Families of rows that turns and mirrors carry onto each other, the same ones carrying the whole set onto itself: the rest of each named row's family, in list order
12 families of 3 rows
Q_91: -0.04	+0.46	-2.22	+1.00	+2.41	+1.11	-0.61	-1.48	-1.96	-1.81	+0.02	+0.38	+2.85
Q_518: +2.55	+0.18	+0.21	-2.67	-0.87	-1.80	+2.99	+1.96	+0.01	+0.96	+1.63	+0.19	-1.43
Q_614: +1.01	-1.24	-3.21	+1.50	+1.50	+1.75	+0.16	+1.42	+0.01	-0.89	+1.29	+1.47	+2.21
Q_906: +0.19	+1.39	-2.55	+2.05	-0.55	+2.77	+0.32	+1.67	-1.06	-1.64	+1.23	-0.55	+2.05
Q_565: +0.91	-0.43	+2.28	-1.33	-0.15	-3.39	+3.23	-1.64	+0.16	+0.94	-0.35	+0.35	-0.55
Q_991: +0.50	+1.67	-2.33	+0.19	+1.62	+2.16	+0.47	-1.12	-0.34	+0.04	+0.86	-1.77	+4.11
Q_165: +2.41	+1.92	+3.58	-1.85	+0.39	-1.46	+2.13	+0.90	+0.00	-1.19	+0.54	-0.74	-1.26
Q_865: -0.90	-0.53	+1.97	+1.24	-0.20	+1.31	-1.27	+0.12	+3.15	-0.08	-4.12	-0.86	-0.22
Q_658: -1.16	+1.56	+0.10	-0.83	+1.04	+0.91	+0.42	-0.91	+3.85	+2.52	-3.91	-1.50	-0.28
Q_940: +1.41	+0.05	+2.85	-1.87	+0.61	-0.44	+2.49	+2.24	+1.05	-2.65	+0.63	-0.93	-1.96
Q_597: +0.87	+0.69	-2.23	+2.06	+3.04	+1.80	+0.43	-0.58	-0.69	-0.89	+1.76	-0.10	+2.45
Q_814: -0.04	-0.74	-3.04	+0.38	-0.23	+1.83	-0.09	+0.56	-1.60	-1.71	-0.32	-0.37	+3.62
Q_636: +0.22	+0.14	-2.28	+0.65	-0.14	+1.42	-0.63	+1.19	-0.10	+0.17	+1.20	+0.35	+4.73
Q_617: +1.02	+2.41	+1.90	-2.33	-0.84	-2.18	+2.72	+0.28	-1.12	-2.18	+0.49	-0.05	-1.35
Q_432: -2.39	+1.75	+1.41	+0.49	+0.08	+0.10	-1.46	-0.09	+1.41	+2.37	-3.50	-0.22	-1.44
Q_537: +1.50	+2.24	+1.60	-2.95	+0.43	-1.52	+3.79	+0.70	+0.06	+0.62	+1.13	-2.14	-0.54
Q_411: -0.29	+0.25	-2.60	-0.29	+1.25	+3.17	-1.01	-0.62	-0.50	-0.35	+0.17	+0.99	+3.53
Q_663: +2.80	-1.03	+2.48	-2.05	-0.49	-1.50	+2.03	+1.86	+0.65	-1.67	+0.88	+0.72	-0.91
Q_716: -1.68	+1.85	+0.36	+0.23	-1.13	-0.11	-0.95	-0.06	+1.25	+2.02	-4.37	+0.99	+2.02
Q_625: -2.49	+0.23	+1.24	-1.47	+0.77	+0.24	+0.48	+0.29	+3.76	+1.99	-3.36	+0.96	-1.30
Q_95: +1.12	+1.46	-3.87	+0.38	-0.38	+0.60	+1.75	-0.98	-2.08	+0.69	+0.83	+1.17	+1.73
Q_107: +0.03	+2.17	-3.35	-0.07	+1.67	+2.10	-0.41	-0.74	+0.39	-0.12	+1.10	+0.02	+3.64
Q_866: +0.66	-0.38	-2.34	+1.08	+2.29	+2.90	+0.50	+1.09	-0.05	-2.73	+1.55	-0.40	+1.51
Q_293: +1.08	-0.44	+0.42	-2.33	-1.34	-1.97	+3.99	+1.62	-0.66	-1.24	+0.57	-0.74	-1.58
Q_899: -1.34	+2.69	-0.14	+1.05	+0.10	+1.47	-0.02	+0.10	+4.26	+0.85	-3.52	+0.16	-1.21
Q_26: -2.74	+1.66	-0.59	+0.60	+0.71	-0.27	+0.54	-0.65	+3.01	+0.63	-4.11	+0.76	-1.83
Q_189: -1.63	+0.69	-0.02	+0.46	+0.62	+2.46	-0.31	+1.86	+4.04	-0.92	-3.43	-0.18	-1.26
Q_936: +1.69	+1.66	+1.22	-3.13	+1.25	-2.10	+3.12	+0.16	+0.24	-0.13	+2.29	-0.60	-0.61
Q_181: +1.05	+0.78	+1.28	-3.19	-0.55	-0.94	+3.61	+0.58	-0.35	-0.95	+2.64	+0.40	-0.53
Q_715: -0.58	-1.19	+0.42	-0.34	-0.51	-0.09	-0.23	-0.64	+4.74	+2.02	-3.32	+0.36	-0.08
Q_629: +0.27	+1.46	-2.85	+1.22	-0.01	+2.43	-0.86	-2.10	-1.84	-0.10	+1.02	-0.20	+1.12
Q_521: -2.08	-1.47	-0.06	-0.11	-0.30	-0.04	+0.35	+0.35	+3.07	+0.77	-4.81	-0.28	-0.54
Q_171: +0.04	+0.94	+2.50	-0.62	-0.54	-2.20	+2.61	-1.10	-0.86	-0.22	+2.35	-0.99	-1.60
Q_877: +1.69	-0.80	+1.36	-0.44	+0.65	-1.18	+3.45	+1.25	-0.05	-0.54	+1.01	-1.04	-3.31
Q_755: -1.36	+1.81	+1.04	-1.60	+0.96	-0.06	-0.51	-0.49	+4.36	+1.85	-3.59	-0.11	-0.25
Q_368: -1.25	+0.25	+0.12	+0.48	-1.27	+0.93	-0.29	+1.96	+4.52	+0.36	-3.27	+1.56	-0.48

Which other rows belong to the same family as Q_663? Q_614, Q_368
Which other rows belong to the same family as Q_716? Q_565, Q_95
Which other rows belong to the same family as Q_866? Q_940, Q_189
Which other rows belong to the same family as Q_991? Q_658, Q_537
Which other rows belong to the same family as Q_936? Q_107, Q_755
Which other rows belong to the same family as Q_171? Q_432, Q_629
Which other rows belong to the same family as Q_715? Q_518, Q_636
Which other rows belong to the same family as Q_91? Q_617, Q_26
Which other rows belong to the same family as Q_521? Q_814, Q_293

Families of rows that turns and mirrors carry onto each other, the same ones carrying the whole set onto itself: the rest of each named row's family, in list order
5 families of 3 rows
Q_132: +0.01	+4.05	+0.13	+1.41	-1.86	-0.22	+0.04	+0.51	+2.12	-0.80	-1.91	-0.98	+2.99	+4.19	-0.94	-0.59	+0.94	+0.86	-0.52	-1.08	-2.93	+0.93	-0.54	+1.52	+0.68	-0.03	-0.51	+0.57	+2.90	-1.77
Q_367: +0.68	+1.03	-0.30	-1.96	+0.18	+1.29	-1.69	-1.11	+1.40	+2.90	-0.66	-0.04	-0.68	+1.01	-0.21	-0.58	-0.71	-0.69	-1.38	+1.27	-1.62	-2.06	-0.53	-0.02	+3.42	-1.92	+3.00	+4.21	+1.09	+2.25
Q_118: +0.28	+2.38	+3.06	-0.36	+1.35	+1.49	-1.55	+2.37	-1.67	+0.93	-1.61	+0.08	+0.89	+1.81	-2.19	-0.46	-3.06	+1.09	-0.34	-5.34	-0.64	+0.64	+0.47	-0.86	+4.00	-3.31	-1.43	+2.12	-1.15	-0.12
Q_789: +0.86	+2.39	+0.93	-1.72	-1.60	-0.78	-0.41	+0.46	+1.64	-1.13	-6.16	-0.92	+1.79	+1.26	-0.34	-0.60	-0.75	-0.78	+1.14	+1.61	-3.35	+3.74	-0.95	-0.10	-2.01	-0.11	-0.26	-1.76	+1.28	+1.83
Q_160: +0.48	+1.39	+0.54	+0.93	-2.14	-0.14	+1.71	+2.08	+0.93	-0.73	-4.90	+0.58	-0.65	+1.21	-1.13	-0.39	-1.15	+1.74	-0.77	-3.09	-2.41	+1.42	-4.63	+0.62	-0.87	+0.76	+0.65	-1.05	+1.69	-2.48
Q_231: +2.55	+0.98	-1.44	+0.45	-1.80	+1.65	-0.40	+1.88	+3.14	+1.84	-1.80	+0.03	+1.12	+0.41	-3.97	-1.77	-0.43	+1.69	+2.25	-1.05	-3.82	+2.69	+2.26	-1.39	+0.03	+4.58	-2.37	-0.88	+0.51	-0.45
Q_507: +2.18	+1.71	+0.78	-3.42	-0.41	-1.28	+1.65	-1.66	+1.89	+2.75	-2.69	-2.91	+0.05	-0.61	-1.62	+0.23	+0.35	-2.79	-0.08	-0.10	-2.13	-2.20	-1.39	-0.69	-0.27	-1.69	+2.58	+0.85	-0.81	+1.55
Q_534: -1.14	+0.58	+0.28	-0.13	+0.16	-1.60	+1.84	+2.20	+3.67	+0.20	-4.31	-0.07	+1.88	-1.80	-2.33	-2.65	-0.56	+1.62	+2.07	-1.48	-4.01	+2.17	-1.05	+1.94	+0.74	+2.18	-1.53	-2.17	-0.15	+0.01
Q_725: +0.20	-0.22	+1.19	-5.67	+0.72	+0.45	+0.51	+1.09	+0.03	+1.16	+1.56	-0.59	+0.09	-1.20	-0.99	-2.70	-0.28	-3.23	-0.92	+0.66	-1.30	-0.75	+0.84	-1.40	-1.25	-1.30	-0.93	+3.98	-0.04	+2.34
Q_379: -1.42	+1.12	+2.32	-0.48	+1.45	+2.64	-0.96	+4.92	-1.90	-0.87	-1.61	+2.12	-0.96	+0.25	+0.74	-1.35	-2.66	-1.12	+0.31	-3.35	+0.12	+3.38	-1.40	-0.09	+0.21	+1.35	-0.42	+1.40	-2.00	-1.30
Q_113: -0.52	+0.38	-0.08	-2.77	+3.59	+3.69	-1.45	+2.17	-1.30	+1.79	-2.45	+0.45	+1.28	-2.44	-1.30	-1.09	-2.84	+2.29	+0.18	-5.36	-0.43	+2.28	-1.79	+1.34	-0.47	+1.98	-2.11	+3.32	-0.21	+1.61
Q_988: +2.46	+0.92	-0.50	-1.60	-0.64	+4.26	-3.03	+2.20	-0.33	+1.94	-2.60	+0.31	+1.15	-1.36	-2.46	+1.15	-3.30	-0.20	+1.82	-5.04	+0.28	+1.98	+1.84	-1.82	+0.81	+3.28	-2.73	+2.84	-0.26	+1.38
Q_669: +0.49	+1.18	-1.81	-2.50	+0.48	-0.27	-0.25	-0.34	+2.41	+3.58	+0.48	-2.50	+4.22	-3.92	+0.66	-1.71	-0.24	-3.63	+0.29	-1.16	-1.15	+0.50	-0.66	+0.69	+0.04	+0.72	+1.37	+2.26	-0.94	+2.97
Q_130: +1.60	+2.64	+2.08	-2.24	+2.10	+1.07	+0.45	+2.92	-3.31	+2.55	+0.86	-0.50	-0.10	-0.03	-1.32	-1.48	-2.05	-0.28	-2.53	-5.98	-0.94	+0.00	-1.91	-0.67	-0.68	-0.61	-0.17	+4.24	-1.04	-0.24
Q_926: +3.07	-0.33	-2.27	-0.76	-3.22	+2.01	-1.43	+1.11	+2.05	+3.97	-0.27	+0.15	+1.16	-3.70	-1.56	-1.17	-1.77	-3.81	+0.32	-0.50	-2.31	+1.43	+2.20	-0.99	+2.18	+2.02	+0.68	+1.96	-0.11	+1.61

Which other rows belong to the same family as Q_118? Q_132, Q_367
Which other rows belong to the same family as Q_507? Q_160, Q_130
Which other rows belong to the same family as Q_669? Q_534, Q_113

